The rows of X fall into several groups, and each row is roughly a mix of its group's hidden directions.
X:
[[ -2.9  12.0 -46.8  -2.7 -33.3 -30.5 -19.9   8.0 -10.2  -8.6]
 [ 40.5  -3.4 -12.4  -1.5   3.9  52.0   3.5   1.9  -9.7  19.5]
 [-26.1   5.9   9.8   6.0  11.8   1.7 -37.4  -5.4  -4.5  50.8]
 [-26.0   6.2  15.3   8.9  16.1 -21.9  10.2   4.3  -4.5 -55.8]
 [-36.2  26.6 -40.5  -8.9 -14.1  17.7   1.6 -11.9  23.1  -9.5]
 [-28.6  20.4  14.4   6.2 -14.2  16.4 -31.8  -2.6  28.7 -35.1]
 [ 10.6  24.5 -41.7   2.7  20.5 -18.7  -4.6   5.3   8.3  40.8]
 [-21.9 -14.2  22.4  33.7  39.2  -6.9  -8.4  27.0  17.2   5.2]
 [ 23.2  -5.5   5.5  11.8  18.0  13.3  28.1  52.4  14.5   5.4]
 [ -9.8   6.5  38.2 -26.4  -0.8  31.3   6.1  26.9 -21.6 -22.8]
 [-12.4  17.1 -19.7  28.6   1.3   9.7 -13.6  21.8 -21.3 -46.5]
 [ 13.9  12.4  19.6  -2.0  12.7  45.9  35.4  22.5  -8.9  13.5]
 [  7.5  26.1  -5.9  43.4 -16.6 -42.2  -8.9  -0.7  12.1  -8.7]
 [ 24.4 -31.1  19.9 -19.7 -14.1  -1.2 -20.5  18.9  39.8  10.9]
 [-27.7   9.9  37.4  14.6 -24.4  -2.1 -37.8  -8.9   5.4  20.1]
 [ 26.0  18.6 -27.8   6.8  -9.6  16.3  39.7   4.0 -35.1  -0.6]
 [ 13.5  35.6 -20.8  -6.8  15.7  33.6   2.6 -36.5 -19.4   0.5]
 [-15.8  26.4 -13.2   5.6   0.0 -50.8  -4.6 -25.9  12.9 -20.8]
 [-17.1 -16.2 -33.4  -1.8  25.6 -45.6   0.4  11.6  -6.5 -20.8]
 [ 45.4  36.6  -6.1 -12.6   8.1 -27.0   2.7 -17.0 -18.2  -0.8]
 [ 16.4 -32.3  15.8 -13.2  10.8  28.4  38.8  26.4 -12.8  -0.5]
 [-11.0  18.4  29.7 -16.4  31.3 -44.3   9.0  18.7   6.5   1.9]
 [ 28.2   4.8  32.2  21.4   3.3  38.9 -18.4 -21.3  16.9 -10.0]
 [ 34.0  -3.1 -13.2 -33.6 -32.9  11.5   1.0  27.3 -21.5 -11.6]
 [  3.8 -32.4 -28.5  36.2  20.9 -12.0  -0.7 -21.6  24.1  14.4]
 [ -8.6 -34.6   2.3  14.3 -28.3 -21.8  16.6  -1.6  26.9  35.5]
 [-24.6  41.5   0.3 -13.5   7.3  17.6 -25.7  33.3 -15.0 -12.4]
 [-22.6 -36.3 -29.9  14.2  12.0 -32.2  17.4   7.8 -20.4  11.9]
 [-17.6  -3.4  -4.2  48.2 -37.3   3.9 -28.1  -1.2   6.3 -10.9]
 [ 24.1  11.9 -35.5 -25.3 -33.3  12.3   7.4 -14.0 -22.0 -20.1]
 [ 42.8   2.4 -17.5  14.9 -35.9  -3.3 -27.6  -6.2 -12.8 -19.7]
 [  2.7 -15.2  16.9  25.7 -25.7  33.6  -3.3  37.9 -23.2  -7.8]
 [ 35.3 -42.1  -3.4  31.8  18.4 -22.5   0.2  -0.1  -8.0   8.2]
 [ 17.7 -15.1 -19.0  -5.6 -12.8 -25.8  53.1   6.4   3.1  19.9]
 [-20.2  13.8  11.5 -22.9  12.8 -50.1  20.0 -19.7 -17.4   0.3]
 [ 28.3  -2.7 -27.2   2.4   2.5  37.1   7.7 -19.0  -4.9  40.4]
 [ 12.2 -23.3  46.0   3.5   0.4  42.1  10.5   3.5 -12.2  12.4]
 [-15.7  42.6  -4.2  41.3   1.8  25.1  16.4 -15.2  10.0   3.3]
 [ 21.0  18.1  40.7   0.6  -7.9 -15.1  -2.8 -18.1  25.3 -36.5]
 [ -2.2 -45.6  23.1  -2.5 -29.8   0.8   5.3   6.1 -17.1  33.9]
 [ 26.9 -31.7   5.0  10.0 -25.1  -4.8 -30.7   0.1  -6.5  39.1]
 [ -7.8   1.9 -30.5  20.1   7.6 -18.9  15.3 -40.0  32.1 -18.6]
 [  3.3 -39.6  -3.6   4.2  10.6  12.9  -8.7 -16.8  35.9  38.5]
 [ 31.9  17.0 -11.1  11.9  11.5 -32.9  -4.1  36.0  -2.8 -30.3]
 [ 12.6   9.7  13.8 -18.9 -14.1  48.5   2.6  33.3  -8.5 -21.9]
 [ -0.8   6.3 -21.8  -8.6 -37.2  -3.1  18.9 -38.3  30.9 -16.1]
 [ -1.5   7.7 -26.9  10.4 -20.4 -12.3  24.1 -41.1   7.2  35.3]
 [ -2.0 -47.2  -4.6 -16.3   5.5  -9.2  -5.9 -16.1  44.6  10.5]
 [ 20.1  -1.3 -38.4   1.8   5.9  13.8 -28.6  15.8  11.7  41.3]
 [ -1.4  13.0   6.2 -21.7 -27.1  14.4 -39.2   1.7 -15.6 -40.3]
 [ 38.2  17.5 -22.1  11.5   6.9  38.1   7.8 -19.4   0.5  26.4]
 [ 35.7 -15.3  -3.2 -13.2 -29.8  22.8  25.2   9.7 -15.8  30.8]
 [-21.3  22.7  25.2   7.1  14.1 -36.5 -18.5  38.5   0.8  -3.3]
 [ -2.2 -13.8  30.7  17.5  19.5 -33.1 -19.0 -14.1  35.1  17.5]
 [-26.7 -19.1 -35.0  -4.4  19.7 -20.5  25.1  12.3 -21.8  25.3]
 [ 30.1 -18.5  -1.1   3.5 -42.5 -13.4  -1.1 -30.0  29.6  -3.0]
 [  5.8  14.4 -23.5  22.9  45.9  -7.7  30.3   4.0   0.5  24.6]
 [  0.1 -15.3  16.5  12.5  20.2 -55.9  -9.6  -6.9 -10.1  24.3]
 [  0.6  36.1  27.3   5.8 -11.3  26.3  24.9 -24.9 -21.1  20.9]
 [ -5.1  38.8   4.4 -11.1  10.5 -15.0  13.7 -46.6  -3.2  25.4]
 [ -7.1 -53.4  27.9   7.2   0.9   4.1   6.3  -3.2  31.5  15.0]
 [  7.0  49.9 -31.2 -22.2   2.5 -23.1  -3.4 -17.6 -11.4   5.7]
 [ 11.6  11.4 -34.3 -20.6  19.9   1.8 -38.2  23.4   1.9 -27.4]
 [ 20.1  25.2  42.9  19.1  21.1   9.0 -27.4  -7.5  -5.1 -20.4]
 [ -3.2  36.8   5.2  -6.4  26.3 -19.6  10.9  -2.0  47.9  -9.8]
 [ -5.3  47.2  20.2   6.0  -5.5  -4.8  25.7  -9.4 -38.0  -8.8]
 [ 13.5 -20.1 -16.3  15.3  18.1 -28.8  37.9  22.5 -13.3  25.7]
 [-23.3  10.7  21.1 -35.9 -24.9  28.2  18.1  -6.4  28.5   5.7]
 [-31.4  -2.9 -22.1  -5.7  34.6  33.1  11.6  17.5 -10.4 -25.7]
 [ 21.9  -4.8 -31.1  -6.9 -39.1 -25.1  16.6  -6.5   4.3 -31.7]
 [-20.5  -1.1 -26.5  23.2  31.4 -29.9 -14.0  25.4  20.3 -15.1]
 [ -9.4  21.0 -25.6  10.9 -14.2 -39.6 -11.1 -37.9  16.4 -11.1]
 [ -6.5  -1.9  -6.4  27.1 -12.3  12.2  44.1 -21.7 -21.3 -32.1]
 [-25.3 -30.3  37.5   4.2 -37.1 -12.4  -4.8   0.7   9.3  19.9]
 [ 25.6  -1.9  -1.9 -40.9  11.2  36.5 -30.4  -0.5  -5.9 -16.4]
 [-15.8 -23.6 -37.3  25.1  28.6   4.1  -4.3  -4.8  -7.6  35.5]
 [  3.3  11.0  15.8   7.1 -35.1 -32.4 -39.9  -6.8  -2.5 -25.7]
 [ -7.9 -20.5  19.0  -7.9  25.0  -8.4 -39.9  22.4  32.1  17.0]
 [-16.0 -16.4 -37.5 -12.1  -0.7  12.8  16.6  23.6 -35.4  26.2]
 [ 39.0  -7.9  29.1  -6.8 -20.7  41.6   3.0   9.8 -12.1 -11.8]
 [ 14.9 -10.7   0.6 -52.8   6.3 -19.7 -18.6 -12.0 -27.8 -14.1]
 [-32.0 -10.0   6.4   9.8 -31.4 -26.5   2.6 -16.1   8.0 -41.8]
 [-27.7  -2.8   5.4  21.6 -24.2   5.3 -27.5 -43.9  17.9  11.3]
 [ -1.3  27.6   4.3  12.0 -30.0  21.0 -38.0 -31.6  -2.6 -17.6]
 [  9.3 -25.1  10.2   9.1  27.0 -50.6  23.8   7.0   6.9 -12.7]
 [ -8.1 -39.6  13.2  22.3  11.2  40.3 -22.8   3.3  12.2 -16.9]
 [ 19.7  10.4 -18.4   6.1  25.5  -0.8  16.8  36.3 -36.2 -24.3]
 [-11.3  25.6   4.1  22.3   3.7  16.9 -47.7 -25.8  15.7  15.4]
 [-39.5  13.8  -3.4  37.5 -21.4   4.7 -21.2 -17.3  20.3 -14.8]
 [-11.3 -20.7 -15.4   6.1   7.8 -40.2 -12.7   8.4  47.6  -3.9]
 [ 26.2  20.4   2.9  22.5   3.5  10.1 -10.6 -10.6  17.5 -52.5]
 [-23.8  14.2 -11.4  41.6  21.6 -35.2  14.7  17.3   6.8  11.3]
 [-21.5   5.5  19.3   3.4  31.2 -10.1  13.7  -6.5  -4.2 -53.1]
 [ 31.1   7.0  24.8  24.1  14.9  42.0 -11.5  -9.5   4.2 -24.0]
 [-14.1   2.5 -43.8  19.4  -0.1 -22.1 -17.5 -25.4 -17.7  27.8]
 [ -5.5 -38.3 -11.8 -23.5  -8.2 -31.6 -28.3 -25.0  15.5  10.1]
 [ 21.7 -10.7  26.4 -13.3 -21.0 -12.6  15.9   3.9  40.3 -32.7]
 [ 18.0  -1.3  -7.0  -2.4 -42.5 -33.5  -4.1 -40.0  -3.9   8.6]
 [  2.3 -19.3 -31.2  44.6   2.4  12.0  11.2  31.1 -20.9   1.9]
 [-32.1  22.5   6.2  -1.7   5.0  38.5 -15.7  -4.1  28.4 -29.6]
 [ -5.6  32.3  -6.0   5.6   1.5 -24.5 -37.4   2.9 -42.7   6.8]
 [-30.2  21.0  10.0  17.0  -6.3  34.5  -3.1 -20.9  39.8   4.0]
 [-37.1  19.5 -13.9   4.4  29.2 -45.3  -7.5   0.2  -7.4   6.4]
 [ 27.6   6.5  -6.6 -35.9  34.8  -9.3  31.7  -7.1  -6.5  22.1]
 [ 23.4  12.0  43.0  16.1   8.0 -25.1 -20.4 -16.6  17.6 -22.9]
 [-17.2  -0.4   1.5  22.0 -20.4  -9.2 -29.9  -9.3  52.3  -4.1]
 [ -1.2 -37.1  21.9  16.7 -18.7   3.5 -13.2  30.5  17.6  33.4]
 [  0.2 -13.8 -14.9 -19.7 -13.0 -43.4 -16.0  21.9  29.3  23.9]
 [-11.3  36.6  29.1   9.6 -30.6  20.6 -16.0 -22.7 -16.7 -14.4]
 [ 37.9  34.2 -23.1  11.0  23.8   9.0   8.1  -6.3  30.8   7.5]
 [ 15.3 -18.5  28.6 -23.2   3.8  17.0  41.8  26.4  -5.4 -17.4]]
One row of each group comes first, with its name. Which group is each row after those in?
[-22.9  30.2  -2.7  37.1  11.7  -7.8 -26.6  31.3 -12.1 -12.9]
E
[ -3.9  33.4  12.4 -11.1   2.3  49.9   9.0 -27.3 -16.9   3.5]
G
[ 18.2  17.0  32.7 -22.8 -36.1  35.7  -4.0  -5.5 -13.3  -3.2]
K

[-33.8 -10.7  18.3 -17.2 -12.1   6.4 -33.5   1.9  31.9 -28.5]
G
[ 30.1  11.5 -15.6   4.1  -8.5  26.8 -12.0  38.8 -23.0  27.5]
E
[ 27.4 -15.2 -11.2  15.5 -26.8  31.3 -18.2 -24.2   1.7  32.4]
G
[-26.8  36.1  -9.8  19.1  -7.7   2.3 -15.1 -45.9   4.1 -11.3]
G
[ -2.3   4.2 -32.0  -6.9   5.7 -30.7  43.1 -25.4   3.9 -20.9]
E
[ -0.9  25.0  15.3 -14.1 -30.7  -7.8  -5.8 -16.2  41.2 -31.1]
K
[ -6.3  19.4   2.3  14.3  10.0  24.0  -6.0 -19.1  48.9 -30.5]
K
[  7.7  -5.1  22.0 -17.7   9.5   9.4  39.6  16.6 -42.3  18.2]
G
[-14.5  -2.7  28.3 -18.4  28.4  -8.6 -16.4  13.2   3.5 -48.2]
E
[ 26.4 -33.7 -40.3  14.4 -16.1   8.8  -3.1   8.2 -25.4  17.4]
K
[ -2.1 -15.7 -19.3   7.8 -16.8 -37.8   0.8 -20.7  46.9  -2.7]
K
